[[121 129 127 125 135 133 133 143 131 129 134]
 [115 127 132 132 132 134 130 138 128 133 130]
 [116 129 129 128 133 134 132 141 128 131 132]
 [145 126 129 127 123 119 125 118 144 123 128]
 [118 130 128 126 134 134 133 142 129 130 133]
 [128 125 125 125 135 132 131 141 136 127 135]
 [103 134 150 140 135 136 128 129 121 128 112]
 [138 120 124 127 132 127 126 134 145 126 136]
 [109 131 145 139 134 136 128 131 124 131 117]
 [157 128  99 114 116 120 128 116 109 132 136]] result: 115

[[122 111 127 125 106 130 107]
 [111 128 127 114 111 129 149]
 [131 109 129 132 119 127 104]
 [131 103 111 124 112 129 105]
 [123 134 139 128 129 127 138]
 [116 125 145 126 117 127 133]
 [124 113 141 129 124 123 130]] result: 111

[[132 124 128 127 127 122 125 130 122 128 122]
 [125 129 129 131 127 124 129 131 127 128 126]
 [152 117 124 114 128 132 119 122 118 125 118]
 [133 126 127 125 128 130 126 126 126 128 127]
 [115 133 130 137 127 122 132 133 131 130 131]
 [131 126 128 127 128 125 126 129 124 128 125]
 [122 129 130 133 127 119 128 133 124 129 125]
 [125 127 129 131 127 120 127 132 124 129 125]
 [129 128 128 126 129 131 128 125 129 128 130]
 [141 122 125 119 128 133 124 124 124 126 123]] result: 125

[[110 127 127 118 124 128 126]
 [105 127 126 116 121 129 125]
 [114 127 127 121 124 128 126]
 [119 127 128 123 126 128 127]
 [143 129 129 136 132 128 130]
 [113 127 128 120 127 127 128]
 [119 127 128 123 127 128 128]
 [118 128 128 123 127 128 128]
 [148 129 129 138 131 129 129]] result: 105

[[126 121 121 122 130 139 129 133 135 138 125]
 [127 122 121 120 128 140 129 131 134 138 125]
 [129 133 135 135 128 115 126 125 122 118 132]
 [131 126 127 130 129 108 127 128 117 128 126]
 [126 130 129 125 126 150 130 128 139 129 130]
 [127 132 129 129 129 147 127 126 138 126 129]] result: 127

[[104 140 125 130 127 151 130 150 127 137 132 137]
 [110 142 128 126 125 149 127 152 125 136 133 141]
 [144 130 136 124 134 130 124 126 133 129 129 130]
 [139 137 134 123 134 141 125 141 132 140 134 143]
 [148 120 129 128 130 115 127 114 130 124 126 123]
 [121 135 126 129 127 141 132 140 127 135 132 137]] result: 110

[[122 114 135 124 140 124 114 107 139]
 [116 123 114 116 115 129 138 129 114]
 [125 119 131 124 137 145 123 122 135]
 [115 117 114 114 118 129 138 126 118]
 [124 121 128 124 131 126 128 123 131]
 [132 129 136 133 136 132 118 122 135]
 [124 117 134 126 138 124 113 110 137]
 [121 123 122 122 123 124 129 123 122]
 [115 121 113 115 115 132 141 130 115]
 [132 128 135 131 137 139 123 128 136]] result: 116

[[121 141 125 113 117 141 126 127 127 121 130 141 123 129]
 [119 135 135 115 122 135 132 132 133 117 121 129 125 132]
 [117 136 132 111 117 137 134 130 134 116 117 132 123 129]
 [133 122 114 127 117 124 132 118 129 131 119 135 123 116]
 [127 120 120 121 114 124 139 121 135 124 107 131 122 117]
 [131 118 123 130 124 121 135 124 132 129 116 125 127 120]
 [120 141 127 112 118 141 127 128 128 119 128 140 123 130]
 [125 121 124 119 115 126 140 124 137 122 106 129 122 119]
 [123 141 118 112 112 141 126 123 126 122 129 147 120 125]
 [120 136 137 119 127 135 129 134 130 120 128 128 128 135]
 [127 120 126 124 120 124 138 125 135 124 110 126 125 120]
 [123 141 122 115 117 140 125 126 126 122 132 142 122 128]] result: 119
---
[131 123 152 131 113 111 143] --> 131, 152
[134 152 144 113 119 105 132] --> 113, 152
[116 109 103 117 150] --> 103, 150
[152 133 124 138 141 122 103] --> 138, 152
[131 128 153 113 133 126 110] --> 113, 153
[120 105 126 129 102] --> 126, 129
[107 104 145 124 119] --> 145, 145
[128 102 109 117 153] --> 109, 153
---
[[126, 122, 124, 125, 125, 125, 119],
 [124, 127, 103, 123, 123, 134, 125],
 [125, 128, 99, 123, 123, 133, 122]] => 122

[[151, 126, 146, 107, 111, 146],
 [127, 138, 112, 108, 145, 152]] => 152

[141, 133, 152, 138, 140] => 140

[131, 122, 150, 100, 152, 142] => 142

[[112, 115, 135, 134, 135, 136, 137],
 [151, 105, 123, 123, 124, 123, 124]] => 124

[147, 136, 119, 125, 106, 116] => 116

[120, 118, 154, 129] => 129
